128 stands for zero in the data rows.
Here is a table of points, one per row:
[124, 115, 146, 99, 132, 118, 100, 87, 129, 124, 55, 159, 36, 140, 138, 114, 109, 113, 132, 160, 107, 113, 120,
 151, 139, 121, 175, 124, 193, 127, 140, 122]
[134, 94, 65, 157, 120, 131, 213, 117, 93, 130, 107, 179, 163, 136, 81, 88, 93, 100, 98, 84, 169, 103, 152,
 170, 106, 161, 140, 108, 121, 162, 90, 155]
[104, 144, 91, 143, 108, 151, 111, 61, 103, 106, 170, 124, 71, 99, 137, 68, 68, 163, 164, 99, 149, 188, 124,
 110, 105, 148, 141, 173, 178, 125, 123, 123]
[179, 184, 143, 144, 180, 91, 105, 148, 181, 158, 127, 113, 157, 200, 96, 151, 101, 98, 124, 79, 111, 95, 131,
 72, 112, 156, 152, 186, 155, 88, 118, 141]
[145, 112, 117, 130, 129, 59, 153, 86, 93, 164, 122, 117, 119, 112, 125, 123, 127, 102, 189, 135, 113, 164, 65,
 115, 140, 94, 78, 74, 113, 60, 99, 146]
[163, 195, 149, 125, 92, 117, 147, 123, 138, 137, 106, 167, 175, 168, 147, 95, 108, 174, 112, 127, 146, 147, 189,
 162, 143, 86, 121, 134, 170, 169, 128, 123]
[164, 116, 127, 114, 211, 133, 118, 103, 66, 99, 133, 145, 152, 88, 147, 171, 158, 114, 141, 114, 140, 132, 157,
 166, 166, 84, 94, 201, 134, 136, 138, 138]
[125, 122, 152, 170, 79, 183, 68, 126, 142, 128, 143, 103, 180, 118, 111, 95, 144, 106, 176, 105, 197, 106, 118,
 198, 117, 131, 156, 150, 107, 123, 167, 90]
[151, 188, 188, 150, 167, 158, 147, 78, 120, 140, 190, 110, 155, 175, 137, 101, 131, 89, 111, 84, 45, 131, 138,
 142, 149, 118, 168, 104, 139, 115, 121, 180]
[105, 107, 143, 160, 138, 93, 127, 157, 134, 125, 115, 165, 192, 116, 155, 203, 105, 185, 195, 154, 53, 102, 124,
 114, 97, 163, 120, 86, 137, 166, 132, 138]
[72, 163, 127, 108, 95, 113, 115, 106, 164, 114, 95, 84, 131, 48, 121, 160, 76, 77, 157, 152, 159, 145, 136,
 84, 149, 152, 164, 130, 157, 136, 122, 131]
[130, 146, 59, 164, 111, 104, 126, 55, 137, 137, 116, 155, 154, 122, 159, 175, 126, 143, 85, 105, 145, 79, 97,
 120, 128, 175, 176, 148, 90, 122, 125, 80]
[128, 141, 103, 135, 87, 173, 95, 147, 160, 60, 162, 112, 156, 114, 98, 126, 106, 89, 130, 94, 70, 103, 129,
 67, 152, 125, 109, 118, 117, 119, 158, 138]
[132, 132, 139, 68, 54, 91, 134, 145, 93, 132, 182, 130, 179, 124, 169, 130, 91, 159, 122, 148, 109, 125, 60,
 170, 134, 109, 110, 191, 141, 106, 104, 48]
[157, 146, 146, 180, 167, 219, 140, 152, 104, 133, 112, 116, 128, 137, 158, 143, 123, 113, 128, 134, 137, 158, 91,
 116, 88, 71, 162, 141, 170, 157, 173, 121]
[138, 155, 134, 196, 117, 154, 155, 131, 199, 104, 101, 147, 61, 95, 112, 140, 136, 106, 69, 102, 142, 106, 100,
 173, 149, 122, 101, 122, 93, 139, 93, 104]
[104, 65, 155, 133, 103, 93, 111, 130, 146, 157, 77, 103, 93, 150, 136, 76, 140, 102, 137, 87, 124, 156, 108,
 148, 106, 122, 163, 151, 177, 150, 121, 123]
[121, 107, 154, 166, 109, 86, 126, 132, 120, 160, 181, 130, 98, 165, 180, 146, 60, 143, 117, 169, 161, 130, 140,
 136, 135, 139, 79, 128, 100, 128, 164, 150]
[202, 94, 129, 111, 119, 99, 154, 163, 179, 121, 111, 132, 120, 117, 138, 133, 209, 134, 156, 177, 173, 157, 113,
 121, 102, 109, 138, 186, 105, 114, 91, 165]
[88, 92, 95, 83, 187, 119, 148, 123, 93, 84, 135, 103, 137, 174, 93, 130, 114, 106, 173, 115, 176, 95, 89,
 130, 160, 175, 144, 129, 132, 174, 118, 120]
[122, 167, 124, 108, 155, 94, 92, 138, 164, 117, 148, 73, 163, 102, 100, 92, 157, 134, 113, 159, 157, 79, 180,
 146, 23, 100, 77, 78, 131, 110, 115, 82]
[174, 116, 115, 177, 125, 127, 67, 113, 124, 138, 145, 198, 151, 109, 64, 99, 145, 79, 133, 169, 101, 163, 111,
 114, 156, 99, 102, 86, 100, 128, 56, 89]
[111, 159, 164, 73, 84, 161, 202, 138, 127, 138, 125, 132, 101, 67, 69, 130, 111, 103, 148, 119, 115, 133, 147,
 111, 156, 153, 101, 156, 133, 148, 76, 106]
[75, 151, 184, 95, 186, 132, 121, 89, 146, 79, 68, 153, 188, 144, 105, 91, 83, 144, 129, 143, 147, 187, 120,
 171, 114, 129, 78, 146, 69, 87, 127, 127]
[83, 108, 73, 102, 140, 146, 156, 134, 198, 111, 139, 161, 147, 118, 159, 131, 114, 161, 133, 135, 98, 99, 144,
 181, 177, 71, 173, 125, 173, 142, 108, 166]
[145, 162, 136, 193, 164, 109, 155, 171, 95, 136, 87, 122, 78, 104, 178, 124, 101, 104, 138, 108, 123, 105, 132,
 140, 100, 164, 122, 114, 85, 84, 85, 84]
[187, 143, 97, 108, 155, 131, 139, 151, 146, 174, 121, 87, 140, 96, 104, 130, 97, 127, 96, 134, 73, 96, 29,
 154, 119, 98, 134, 130, 154, 150, 162, 86]
[158, 159, 158, 130, 91, 173, 185, 132, 113, 118, 117, 84, 153, 152, 166, 167, 154, 82, 121, 172, 144, 175, 139,
 117, 163, 179, 144, 117, 108, 131, 195, 121]
[95, 110, 145, 116, 160, 128, 109, 91, 186, 183, 183, 164, 133, 113, 115, 195, 148, 119, 166, 127, 160, 158, 129,
 125, 95, 132, 156, 125, 87, 169, 161, 121]
[172, 90, 113, 82, 129, 143, 145, 100, 104, 70, 148, 137, 98, 138, 133, 97, 123, 129, 115, 122, 84, 52, 118,
 85, 39, 163, 110, 145, 128, 151, 138, 127]
[226, 135, 175, 99, 139, 146, 112, 154, 138, 126, 134, 158, 129, 111, 141, 116, 146, 174, 132, 101, 118, 176, 128,
 149, 161, 251, 101, 106, 145, 152, 125, 131]
[117, 120, 121, 121, 82, 87, 89, 127, 141, 72, 118, 133, 125, 146, 123, 151, 102, 104, 130, 46, 117, 152, 73,
 144, 102, 103, 136, 91, 78, 135, 150, 190]
[132, 79, 125, 122, 122, 86, 163, 161, 157, 134, 125, 119, 166, 123, 130, 96, 121, 102, 74, 135, 135, 154, 150,
 158, 161, 170, 151, 92, 165, 57, 176, 127]
[115, 67, 151, 112, 153, 174, 157, 128, 153, 106, 129, 108, 113, 155, 150, 150, 142, 110, 189, 149, 98, 116, 149,
 195, 99, 148, 146, 98, 140, 106, 101, 114]
[148, 97, 175, 142, 134, 93, 122, 55, 131, 90, 174, 89, 114, 78, 103, 81, 170, 129, 123, 146, 107, 117, 160,
 129, 157, 134, 163, 140, 129, 144, 136, 131]
[167, 182, 125, 137, 116, 149, 88, 145, 156, 134, 152, 152, 78, 180, 118, 130, 130, 141, 167, 193, 121, 97, 132,
 178, 165, 128, 151, 161, 79, 135, 147, 172]
[125, 102, 75, 95, 134, 171, 127, 131, 128, 157, 136, 113, 139, 173, 158, 69, 150, 123, 116, 127, 166, 136, 137,
 92, 165, 131, 122, 71, 105, 161, 152, 83]
[132, 146, 155, 159, 141, 147, 207, 129, 145, 144, 130, 138, 118, 85, 105, 128, 109, 111, 113, 107, 125, 113, 100,
 110, 79, 68, 75, 82, 153, 128, 202, 168]
[103, 118, 106, 127, 120, 98, 146, 204, 150, 127, 140, 153, 125, 191, 128, 125, 118, 98, 159, 155, 112, 170, 175,
 103, 154, 92, 160, 110, 104, 160, 119, 56]
[102, 120, 185, 131, 111, 98, 104, 148, 84, 111, 112, 199, 131, 125, 103, 100, 158, 89, 75, 97, 112, 98, 97,
 52, 122, 88, 139, 131, 159, 131, 157, 104]
[129, 68, 153, 101, 151, 169, 89, 204, 141, 194, 150, 131, 101, 89, 153, 81, 53, 122, 124, 66, 136, 84, 142,
 99, 140, 114, 83, 137, 91, 130, 131, 170]
[98, 66, 153, 136, 129, 125, 89, 153, 98, 88, 130, 70, 119, 135, 49, 165, 125, 196, 33, 157, 136, 150, 96,
 127, 154, 139, 147, 115, 136, 145, 118, 158]
[150, 151, 140, 138, 176, 85, 144, 108, 147, 138, 129, 145, 115, 118, 151, 151, 167, 171, 135, 121, 148, 147, 152,
 93, 124, 130, 115, 123, 140, 197, 156, 120]
[111, 111, 143, 130, 114, 137, 134, 127, 65, 210, 161, 121, 133, 142, 98, 178, 129, 138, 111, 100, 105, 179, 191,
 146, 82, 115, 182, 151, 109, 150, 90, 111]
[73, 142, 57, 118, 142, 122, 162, 150, 160, 147, 192, 162, 91, 123, 106, 113, 158, 172, 99, 130, 102, 170, 135,
 143, 123, 153, 123, 158, 125, 77, 182, 165]
[63, 157, 115, 166, 101, 155, 140, 145, 93, 137, 108, 129, 156, 179, 147, 103, 218, 153, 165, 140, 99, 121, 64,
 114, 122, 131, 67, 162, 112, 166, 127, 169]
[147, 153, 90, 43, 93, 99, 89, 126, 68, 75, 122, 147, 93, 137, 154, 160, 122, 73, 110, 138, 133, 123, 169,
 131, 103, 84, 112, 102, 93, 136, 129, 166]
[112, 134, 173, 166, 90, 96, 128, 101, 87, 148, 152, 124, 101, 143, 105, 158, 139, 142, 152, 154, 169, 38, 154,
 160, 182, 135, 89, 102, 182, 137, 148, 142]
[85, 175, 70, 104, 149, 89, 88, 148, 106, 174, 94, 75, 99, 108, 100, 93, 176, 120, 153, 87, 94, 134, 142,
 155, 173, 159, 107, 126, 148, 153, 164, 114]
[130, 146, 117, 61, 147, 119, 103, 106, 126, 153, 151, 171, 133, 144, 171, 174, 159, 125, 109, 129, 205, 139, 75,
 126, 124, 130, 134, 97, 159, 106, 136, 146]
[137, 106, 92, 112, 69, 159, 66, 57, 143, 155, 63, 101, 134, 138, 151, 147, 125, 153, 94, 143, 86, 159, 149,
 123, 88, 140, 70, 92, 132, 160, 109, 138]
Along one direction, these points spread out more than along any other. Take the direction at right angles to it along which they spread out most. Go by this last direction. How far along it is each point below, from 0 to 99? 50 is the average, and the first point above lies past it. One standard deviation of the points above along it is 16.
[121, 97, 100, 177, 137, 73, 127, 136, 116, 58, 111, 75, 99, 130, 137, 136, 112, 100, 104, 123, 105, 164, 169,
 146, 127, 125, 95, 204, 130, 146, 161, 105] 60
[102, 126, 127, 135, 114, 125, 124, 101, 109, 127, 125, 137, 137, 151, 164, 75, 152, 136, 136, 186, 116, 96, 131,
 72, 100, 131, 151, 113, 94, 55, 116, 115] 57
[96, 108, 130, 118, 126, 145, 95, 127, 106, 163, 70, 107, 163, 90, 185, 152, 159, 116, 95, 106, 117, 93, 162,
 131, 163, 122, 136, 151, 109, 88, 101, 170] 56
[175, 82, 114, 119, 104, 115, 171, 79, 149, 138, 125, 55, 134, 148, 128, 145, 125, 190, 154, 94, 137, 113, 134,
 75, 164, 57, 118, 118, 73, 107, 106, 115] 54
[112, 173, 127, 118, 163, 172, 132, 138, 124, 131, 150, 72, 79, 164, 100, 157, 107, 121, 85, 147, 143, 132, 105,
 119, 113, 118, 95, 102, 138, 88, 32, 107] 49
[140, 171, 149, 134, 86, 102, 140, 177, 141, 98, 138, 104, 137, 133, 152, 126, 167, 177, 143, 93, 182, 130, 129,
 109, 102, 122, 158, 120, 163, 144, 79, 188] 45
[72, 120, 171, 104, 133, 137, 163, 139, 147, 163, 144, 141, 120, 87, 142, 106, 144, 104, 66, 164, 99, 102, 112,
 123, 114, 151, 155, 163, 74, 157, 117, 133] 46
[150, 150, 127, 150, 174, 140, 123, 133, 114, 134, 71, 125, 155, 119, 96, 76, 58, 152, 128, 202, 155, 127, 131,
 79, 155, 130, 169, 158, 120, 164, 141, 179] 43
[115, 78, 92, 155, 115, 172, 122, 141, 156, 144, 147, 174, 165, 166, 120, 169, 144, 90, 135, 158, 151, 140, 159,
 101, 125, 156, 72, 182, 220, 88, 115, 142] 48
[161, 143, 77, 137, 109, 137, 114, 168, 52, 125, 120, 123, 123, 64, 86, 138, 133, 154, 156, 160, 130, 138, 147,
 151, 104, 139, 188, 102, 128, 85, 156, 164] 56
[120, 126, 154, 106, 120, 173, 129, 129, 116, 111, 71, 171, 99, 160, 72, 161, 148, 211, 157, 86, 129, 119, 153,
 106, 143, 104, 133, 121, 99, 42, 163, 49] 51
[106, 135, 131, 171, 174, 142, 113, 161, 123, 78, 171, 140, 131, 89, 204, 134, 140, 169, 130, 113, 145, 155, 133,
 113, 156, 118, 137, 78, 138, 115, 73, 77] 47
